One vector is turned by the same rotation once a step. Each row is the vector after some number of steps, and that number follows the row.
The counts run from 0 to 108.
[-73,107,188,159,104,29,134,-7,-209,10,161,-138,-47,159,80,299,-54,75,8,220,6,-269,-44,-52,89,48,200,64,223,-12,-38,-149,141,-29,299,-90,50,62,-135,-250,-59,48,24,-5,-69,58,-138,-211,-38,-237,-57,-38,-262,96,-82,11,39,29,55,66,-103,-41,100,227,52,-179,-59,-81,-108,186,156,-230,-22,-73,-39,249,185,158,-187,188,-280,-34,-80,-19,-100,8,111,107,164] : 19
[-175,12,57,7,378,-210,-193,58,266,-179,256,94,-120,184,61,68,143,141,57,129,9,48,27,0,134,-109,103,189,-192,-31,-242,39,-73,-75,143,-27,-186,228,-16,-179,-233,16,-88,-165,-287,-126,311,19,9,33,-12,93,-156,-3,-54,-249,-28,156,-63,-66,-21,68,207,-86,-188,207,-27,115,56,-126,-7,27,-17,-15,55,32,-291,-146,-166,-149,50,8,-50,102,31,-106,-84,151,178] : 59
[-145,-121,174,134,-48,-40,-118,-107,195,62,-79,-93,-11,75,-330,-245,111,42,131,276,-157,107,-42,111,-49,-41,-94,144,78,56,126,-23,-51,120,-311,155,-67,65,123,-94,208,-28,156,-38,83,-114,8,5,80,24,29,53,-31,-156,-3,-111,247,10,-37,81,-51,454,-35,-147,-169,-185,-41,-91,-47,-49,-53,462,-67,-90,-33,-131,-222,-224,216,-180,83,-6,-17,183,106,185,-112,88,28] : 67
[58,72,151,-121,152,161,-60,-61,98,47,-84,-137,-32,67,164,205,-86,-31,-115,1,32,-71,-71,-226,80,-114,13,-107,114,-38,-28,-160,175,-106,59,-91,-79,96,-245,70,105,144,220,134,50,161,29,-68,-208,14,-106,-200,81,-91,326,-66,78,-169,-33,-171,92,-194,20,210,241,-310,85,202,10,222,-268,-8,71,-135,54,79,245,90,-221,292,10,131,44,-184,-140,-77,-43,-40,-21] : 88
[-3,87,-15,228,-31,1,144,-89,-275,-111,93,27,17,96,-132,204,-8,104,126,120,-42,-203,-76,145,44,231,169,64,183,-115,-109,-63,34,115,196,107,12,58,83,-179,-205,-156,-128,-157,48,-31,-190,5,39,-194,-7,60,-279,173,-12,114,-113,119,194,160,-182,203,-44,37,-88,-68,-7,-182,-169,-124,251,-241,-55,28,-81,84,-77,154,87,19,-264,-134,-189,148,23,24,208,169,189] : 23
[-157,-104,143,313,86,64,65,-28,-132,-85,19,-80,-39,20,133,191,57,275,2,-116,-94,-135,60,-70,39,70,166,34,240,5,-124,-120,102,82,109,-20,-132,60,-105,81,89,-11,10,-243,-57,90,205,-9,-37,-49,12,-12,-301,-97,-113,-86,45,-246,-174,304,-127,-284,149,97,244,184,139,0,-56,50,43,-58,-74,56,152,394,133,51,-117,74,-115,170,-55,-174,-154,106,208,-77,26] : 74
[-157,-71,123,82,-30,-22,-81,-87,35,75,-61,-6,73,-108,-341,-179,120,-61,149,173,-91,-15,47,251,-28,79,-127,177,92,72,175,-56,50,159,-291,19,19,71,90,-41,320,-174,169,96,87,-37,137,-18,121,126,24,-50,-19,-96,-26,6,350,-163,6,143,-43,376,-106,-99,-136,-187,-17,-218,-83,-20,75,348,-76,-232,-26,52,-88,-75,243,-165,-29,-13,-98,204,131,65,-29,183,85] : 94
[-84,7,138,-48,-64,98,-64,-18,-93,79,-107,57,99,-223,-284,-218,56,-161,-141,-23,36,-25,-79,46,63,34,-48,-99,-37,129,121,-157,19,-242,-247,-167,44,-109,13,63,282,62,217,261,263,5,63,-243,97,38,-46,-8,-24,6,8,-99,221,-17,-167,259,-94,249,-294,-48,138,-201,-36,-112,-120,204,62,280,-88,-144,-81,1,-105,113,352,14,-177,20,94,-144,-121,119,-85,107,-99] : 21
[194,-88,96,88,123,-48,-121,-51,5,-115,-182,92,-120,-122,-136,64,-54,-110,-38,-243,193,103,-41,110,160,-26,-141,-10,-84,-127,-194,41,-80,-158,-189,-23,-62,52,187,229,40,43,41,15,325,77,-32,-146,2,115,-164,-14,61,-41,125,-103,156,271,22,341,-119,80,-272,-66,25,21,55,111,-192,-104,-6,188,83,-251,293,-71,-281,152,273,-214,-56,202,-46,-57,-25,-55,-97,-35,67] : 76
[12,80,148,95,50,108,49,-21,-199,47,-49,-74,69,102,-61,298,-125,-78,-204,55,-90,-104,-185,19,-77,-8,40,22,297,-58,115,-150,220,107,198,102,32,52,-305,-21,105,-55,209,-35,-5,64,-194,-54,-146,-126,-103,-98,102,4,177,32,25,-118,41,-12,-82,-44,14,250,180,-303,105,-53,-142,177,-133,-157,190,-182,-31,112,272,142,-91,327,-209,52,-26,-45,-131,44,89,211,114] : 92
[-49,-21,-125,56,168,24,70,3,-130,-237,126,198,-135,3,-9,278,12,101,-106,-51,19,-278,35,-20,151,144,114,-28,-19,-85,-106,41,193,170,272,-52,-124,152,-186,-79,-288,-261,-189,-239,-250,-40,198,-52,-52,118,51,3,-108,146,-124,35,-92,-61,120,157,9,-68,102,-8,-22,79,33,-43,-65,32,40,-270,-46,-177,-60,422,-54,51,-157,111,-213,35,-201,110,46,-221,180,256,97] : 105
[-84,158,160,67,233,-204,68,-20,37,96,23,76,-6,-130,-296,133,-267,-78,-31,115,-127,-9,-15,364,-51,14,155,102,124,-76,156,-13,-148,22,-66,107,166,44,-12,-58,140,-123,106,-66,172,-126,-25,95,-93,-115,-166,-11,98,47,159,-26,27,55,112,9,-125,440,-92,-79,-98,44,11,2,-157,-39,-40,160,274,-157,-245,-231,-266,10,208,-68,-122,87,-154,225,52,12,-5,229,173] : 95
[-44,-53,227,201,-81,-9,-55,32,-71,22,-67,85,7,-86,-191,-167,138,-156,-68,-188,-7,21,-77,-72,10,37,-126,-91,-27,129,52,-162,151,-323,-249,-135,-36,-21,-138,154,233,8,119,218,159,27,72,-175,-58,117,-5,25,-20,-80,-63,-53,209,42,-312,287,-169,62,-76,-52,129,-43,19,9,-18,187,124,336,-238,-75,114,100,-166,-31,368,-22,-153,52,101,-210,-223,161,-119,-57,-137] : 48
[-136,-13,151,359,-53,37,-5,12,-164,-84,37,-22,-29,93,64,130,190,211,-28,81,-156,-150,13,-98,11,67,104,-10,105,125,-53,-162,219,-52,85,-207,-154,54,-154,-56,139,-16,53,2,-107,37,78,-141,-78,-56,101,77,-252,-50,-124,-34,0,-203,-178,281,-219,-187,123,99,187,56,75,40,5,241,172,25,-202,73,95,427,182,-14,22,67,-207,5,40,-175,-283,178,176,-21,-32] : 47
[-184,165,-71,71,372,-81,-82,95,9,-129,223,161,-56,-37,-36,196,-61,2,-106,-88,9,-143,37,146,188,66,144,-13,-225,-42,-112,10,65,-116,211,-59,-27,143,-172,-18,-116,-184,-214,-130,-130,-59,332,-100,-70,87,37,40,36,253,-116,-185,-73,-16,-1,120,33,17,-8,-148,-46,220,62,0,21,-73,113,-128,-74,-199,-196,211,-283,-111,-22,-25,-197,48,-216,44,94,-193,101,261,136] : 5
[114,8,-221,-168,-30,117,112,-190,72,-171,-103,114,114,-54,-147,8,70,-183,217,5,222,78,-85,-120,171,73,-243,73,-19,-76,-123,68,-42,199,11,127,-126,32,163,-67,-95,-45,-87,18,120,-38,-77,-118,111,68,-60,-16,-30,-35,210,118,78,221,279,10,238,237,-125,-62,-211,-262,-87,-85,-91,-120,-59,-8,72,-378,-21,-123,-149,80,4,-21,37,-53,-215,284,275,-145,-133,166,156] : 108
[166,-53,-7,211,140,-23,86,-77,-181,-205,-12,149,-181,63,-61,352,-102,24,113,-38,154,-66,16,120,190,77,-16,44,120,-244,-266,107,-67,165,147,44,-169,237,113,8,-274,-64,-162,-244,125,2,-139,-5,-34,-50,-152,23,-159,-2,15,-22,-12,260,249,237,-143,27,-134,60,16,-50,6,7,-195,-136,58,-93,151,-178,188,70,-297,48,-5,-120,-203,127,-170,93,-9,-119,64,59,165] : 77
[138,21,62,293,-85,-16,146,-51,-330,-149,49,94,-43,95,-108,249,-12,47,109,12,51,-137,-86,72,8,115,53,33,130,-194,-156,11,-3,81,125,86,-197,92,130,-101,-270,-98,-222,-222,42,-40,-210,-80,34,-123,-64,72,-236,51,-35,28,-134,325,128,266,-302,110,-47,76,-104,-19,12,-70,-233,-119,82,-113,50,-61,91,63,-160,138,45,-90,-272,-70,-122,64,-115,-82,66,131,117] : 50
[102,-3,147,-106,-13,204,-163,-56,24,-42,-125,-61,3,97,141,89,137,-89,-77,-79,134,122,-114,-348,64,-77,-194,-80,77,-130,-41,-170,187,-121,98,-90,-245,94,-236,42,-45,171,85,62,3,169,-14,-117,-143,9,-81,-78,36,-141,276,-72,37,98,-33,-70,17,-207,122,171,280,-331,56,167,48,255,-183,-6,-10,-154,218,149,187,75,-193,224,27,17,100,-205,-168,-24,-156,-81,-48] : 61
[-110,93,89,31,175,-13,-72,36,181,-48,-82,72,11,-62,81,-133,53,102,-232,-263,-147,27,-131,-249,-4,-15,89,-230,-140,-123,-128,-82,98,-117,-16,69,-95,-27,-174,251,-114,96,-109,-115,-57,-157,143,92,-293,-29,127,-126,156,-17,198,-54,-219,-114,-258,18,49,-177,271,-22,166,213,57,331,177,112,-209,116,-50,151,-146,27,-41,-69,15,140,-7,-17,24,-156,-120,-15,19,30,-231] : 56
[-74,-156,41,7,113,114,-3,55,-53,-70,-112,114,-25,-74,-185,-44,89,-13,-246,-474,-117,24,-138,-156,-20,99,-69,-137,-65,-111,154,-91,225,49,-76,97,-160,-32,-320,287,54,-252,-12,-117,-57,-122,299,21,-138,258,108,29,194,-60,14,-32,-12,-188,-253,284,9,-150,-13,-86,192,99,157,100,44,174,-134,211,-58,-161,55,211,-116,-45,128,72,-110,-23,-130,-32,-103,79,119,88,-156] : 79
[134,-95,-201,-164,-91,337,78,-170,-81,-146,-250,101,134,-88,30,22,50,-136,-11,-262,203,81,-135,-285,217,128,-332,-193,1,-84,-78,-83,178,79,14,-37,-334,-40,-80,158,-44,-31,-94,47,122,100,40,-186,52,78,-14,-147,-7,-34,213,117,170,-11,112,117,208,-105,-188,69,143,-276,0,-29,-31,46,-47,-46,-110,-270,82,127,137,193,18,199,-100,-18,-102,-84,21,-121,-95,73,-96] : 7
[-178,-86,94,19,178,-60,-187,-87,87,47,146,16,-84,94,-141,109,138,-5,161,323,133,-80,161,190,135,-55,-67,222,69,119,45,12,9,-2,-48,-128,-47,219,94,-233,93,-125,124,26,-142,140,168,-158,104,194,-51,96,-123,-67,-61,-167,364,21,49,-7,29,328,-35,-106,-172,-208,39,-57,-86,-45,85,196,-146,-327,45,-6,-206,-146,-2,-96,77,79,-96,218,179,34,-86,196,256] : 90
[-87,-7,-96,74,224,-79,39,26,136,-120,107,59,-25,148,-106,56,38,214,66,-12,-183,-4,-25,-5,67,32,115,51,-54,-261,-39,87,-31,339,150,154,-165,74,-56,-4,-232,-215,-253,-407,-329,-212,133,108,-28,46,82,18,-135,46,26,-49,-154,-119,105,-83,59,46,197,-120,-96,152,-18,-21,65,-189,-43,-19,73,-11,-86,110,-156,-151,-72,-90,2,-50,-181,266,238,-2,110,208,114] : 82
[-39,-92,139,157,-62,94,59,-92,132,22,-191,-182,87,135,-4,-98,164,346,75,121,-260,-69,-27,-178,-94,32,140,45,367,99,15,-134,102,183,-143,96,-56,-24,68,80,297,47,146,-127,46,31,87,90,-86,-102,108,-141,-238,-264,38,74,79,-398,-215,77,-126,-123,164,83,176,-72,52,95,10,78,105,188,-121,208,81,236,342,28,-19,36,-21,30,-31,-20,-148,271,151,-153,-12] : 70
[63,-89,-144,-136,70,74,-36,-221,373,-58,-133,-72,41,100,37,-73,149,-1,322,175,178,119,57,-153,228,-119,-170,163,3,-86,-258,44,-9,152,-60,-5,-179,121,358,-11,-43,82,33,24,101,12,101,-89,43,-86,-83,-163,-128,-116,227,28,180,13,206,-61,255,22,55,1,-107,-144,-38,177,15,-159,-88,147,18,-137,230,26,41,-35,-195,-106,220,106,-87,144,109,-31,-192,-76,91] : 85
[-68,-71,-54,39,172,83,-22,55,137,-128,-86,107,64,-254,77,-114,74,10,-109,-391,-22,7,103,-127,180,79,37,-178,-126,141,-48,-130,110,-134,-62,-164,-49,24,-33,241,257,-15,35,145,119,113,397,-126,-26,130,35,-182,-40,18,-68,-21,175,-358,-247,206,55,-167,76,-132,155,177,131,152,35,68,97,129,-200,-43,27,286,4,56,111,-40,-25,239,-100,-189,-99,36,93,0,-140] : 102
[-247,172,-94,204,247,-77,82,66,117,-166,214,60,23,54,-13,-2,16,180,-69,-74,-212,-90,35,-59,85,119,343,-95,-97,-71,-188,14,30,-35,170,21,-34,-101,-85,39,-130,-42,-298,-312,-138,-224,244,108,-39,-95,140,-59,-189,118,-130,-23,-289,-101,-107,67,-96,-20,217,-88,-14,397,14,125,72,-127,159,-21,-155,191,-236,156,-161,-25,59,-29,-113,-119,-133,-40,-75,-41,116,126,17] : 28
[-129,150,-29,-92,227,-105,-102,20,78,-93,221,169,-30,10,-249,-14,-17,-84,-13,-5,0,-55,-48,73,135,84,43,-16,-269,-122,52,44,31,-46,83,89,-45,50,-189,-74,-196,-225,-126,-87,-201,-199,258,-53,9,166,49,59,114,225,65,-41,-32,95,125,-79,97,326,4,-249,-156,69,-42,-9,-35,-59,-81,78,-56,-244,-292,-10,-343,-107,133,13,-44,-60,-208,268,265,-105,-107,341,98] : 9
[-178,174,-26,187,361,-65,-34,136,170,31,132,103,35,-108,39,72,-76,103,-105,-45,-225,-208,7,125,95,59,401,-6,-57,67,-86,-64,15,17,121,-37,154,49,-134,106,78,-67,-91,-217,-82,-118,320,103,-189,-91,84,-141,-122,104,-169,45,-144,-318,-179,95,-81,-121,185,-60,83,452,77,93,35,-88,168,-49,-115,126,-202,313,-80,51,-20,19,-140,87,-175,-58,-90,44,211,78,30] : 1
[-190,74,78,-56,310,-20,-72,79,261,-21,-79,83,34,12,-70,-87,57,24,-226,-209,-235,73,-121,-168,-9,-69,102,-111,-97,-59,79,-57,73,88,68,165,-65,-27,-257,157,4,-94,-73,-236,-135,-103,273,231,-258,82,71,-60,240,-5,111,-76,-111,-326,-160,-112,187,-169,241,-105,152,149,39,207,180,60,-354,58,36,18,-185,69,-65,-114,-65,167,48,25,-92,15,15,-1,139,145,-95] : 83
